128 stands for zero in the data rows.
Here are some points, each followed by its number:
[136 139 127   0 118 210 166  31 113 182  30  88 126 166  48 186  48 135
 255  47  80  54 141 255  78 194 193  85  48  16  19] 0
[ 97  86 103 216 109  73 157 148  79 108 161 156 107  86 146 138 153 149
  73 178 190 165  96  92 146 133 135 112 161 175 212] 1
[124 113 117  87 137 159 144  99  98 153 126 121 112 137 101 145 102 121
 148 108 114 127 106 163  99 166 156 114  94 100 103] 2
[149 182 164 255 164  48  35 227 255  60 132 138 187  94 255  74 210 151
  58 179 167 120 228  25 255   0   0 216 231 205 206] 3
[120 118 112 255 148 112 116 242 132  76 216 134  99  91 205  99 150 126
  20 196 174 158 107  62 177  53  96 155 178 209 208] 4
[117  89 108  61 118 158 170  66  65 166 118 131 103 138  73 163  99 124
 158 105 117 137  91 171  62 214 181  87  84  87 107] 5
[135 130 127  23 108 149 143  48 105 168 102 132 134 160  66 138 117 119
 173  80  84 131 120 159  56 209 159 104  82  80  69] 6
[127 125 146 156 172 134  97 151 154 139 112 117 135 123 164 130 119 126
 140 129 131  97 153 140 181  84 107 159 137 120 129] 7
[105  90 100 150 108 107 165 119  68 125 158 148 102 109 113 140 135 135
  93 149 156 163  83 114  96 170 154  98 126 146 167] 8
[123 124 134 104 133 132 127 111 116 146 115 124 128 133 116 137 119 124
 148 115 122 123 122 147 121 149 141 126 116 112 113] 9
[117 126 109 137 108 127 148 155  90 114 167 122 101 124 117 124 122 124
  98 144 138 151  78 121  95 151 150 112 121 156 139] 10
[126  98 121  80 119 145 156  80  96 153 123 142 119 139  87 143 114 121
 145 112 115 137 111 142  70 188 157 100 105  97 114] 11
[128 105  86 147  83  82 170  73 104 111 128 178 129 111 114 147 170 158
  98 142 156 167 145  96 113 149 130  94 143 139 179] 12
[139 141 141 123 129 125 113 132 149 127 130 132 142 137 132 113 139 121
 119 125 116 131 143 110 126 121 112 138 135 131 122] 13
[117 144 100 127 107 143 148 169  89 106 181 106  91 128 114 117 117 121
  87 142 129 153  63 125  86 146 159 114 113 163 123] 14
[119 102 129 133 113  96 143 103 114 133 122 157 137 121 118 133 149 133
 118 138 141 145 131 103 110 156 131 113 144 129 155] 15
[138 155 135  85 154 188  90 182 112 139 221  91 101 164 112  75 108  70
  78 117  66 164  42 105  56 160 135 155  82 151  63] 16
[160 180 196  49 209 191  42  85 243 183   5  74 186 166 149 137  83 122
 255  48  62  18 234 225 235  48  77 192  95  26  20] 17
New points follow, each followed by the numbers of its three nearest points above by angle, seen from the average point of the numbered points, nearest first.
[164 158 134  72 139 186 102 111 165 137 138 108 138 157 110 107 116 111
 147  95  73 119 136 139 106 120 107 138  88 101  62] >> 17 0 6
[122 121 123  83 170 205 112 167  66 162 220  90  75 156 100 102  83  69
  89 115  78 158  22 144  50 188 168 141  63 132  71] >> 16 14 2
[112 104 112 118 110 122 164 108  87 134 116 133 112 119 107 155 116 138
 142 129 147 129 106 152 106 164 163 100 121 120 139] >> 5 11 8
[138 135 125 119 126 131 125 129 136 125 140 133 132 136 128 117 136 122
 114 127 117 137 133 115 118 127 125 132 129 132 122] >> 13 3 4
[133 149 138 110 156 171  88 187 117 136 213  96 104 153 123  79 115  80
  77 127  83 159  55 102  79 146 129 158  98 158  82] >> 16 14 10
[142 142 132  98 142 164 110 126 139 135 146 115 128 147 119 113 118 111
 128 111  94 129 121 130 111 128 119 137 103 117  90] >> 16 17 6
[133 124 131 100 136 147 119 134 112 142 171 128 119 145 109 105 123  99
 104 123  98 155  89 107  74 165 140 130 110 133 105] >> 16 14 10
[109 112 132 160 103  88 163 159 110 110 100 136 124 104 142 149 124 144
 146 155 178 113 134 134 138 129 154 108 173 147 174] >> 1 15 12
[132 150 129 103 140 158 101 165 112 131 199 104 109 152 114  88 122  90
  82 124  87 163  63 104  75 153 132 146  98 152  91] >> 16 14 10
[151 152 136  58 157 198  93 120 144 154 168 103 125 167 103  98 109  88
 126  92  57 136 102 133  80 146 120 149  75 107  50] >> 16 6 2
[127 142 139 170 180 165  88 230 133 119 202  94 101 130 171  91 105  93
  75 149 118 133  82 111 149  88 116 174 126 167 116] >> 4 16 3
[ 85  47  66 188  68  73 221 108   6 109 177 174  73  79  98 165 146 155
  61 181 204 195  49 101  69 211 190  57 137 169 228] >> 8 1 10
[116 113 111 255 136  99 123 245 131  67 213 143 102  83 209 101 155 130
  15 205 187 156 109  52 185  45  96 149 189 217 221] >> 4 1 3
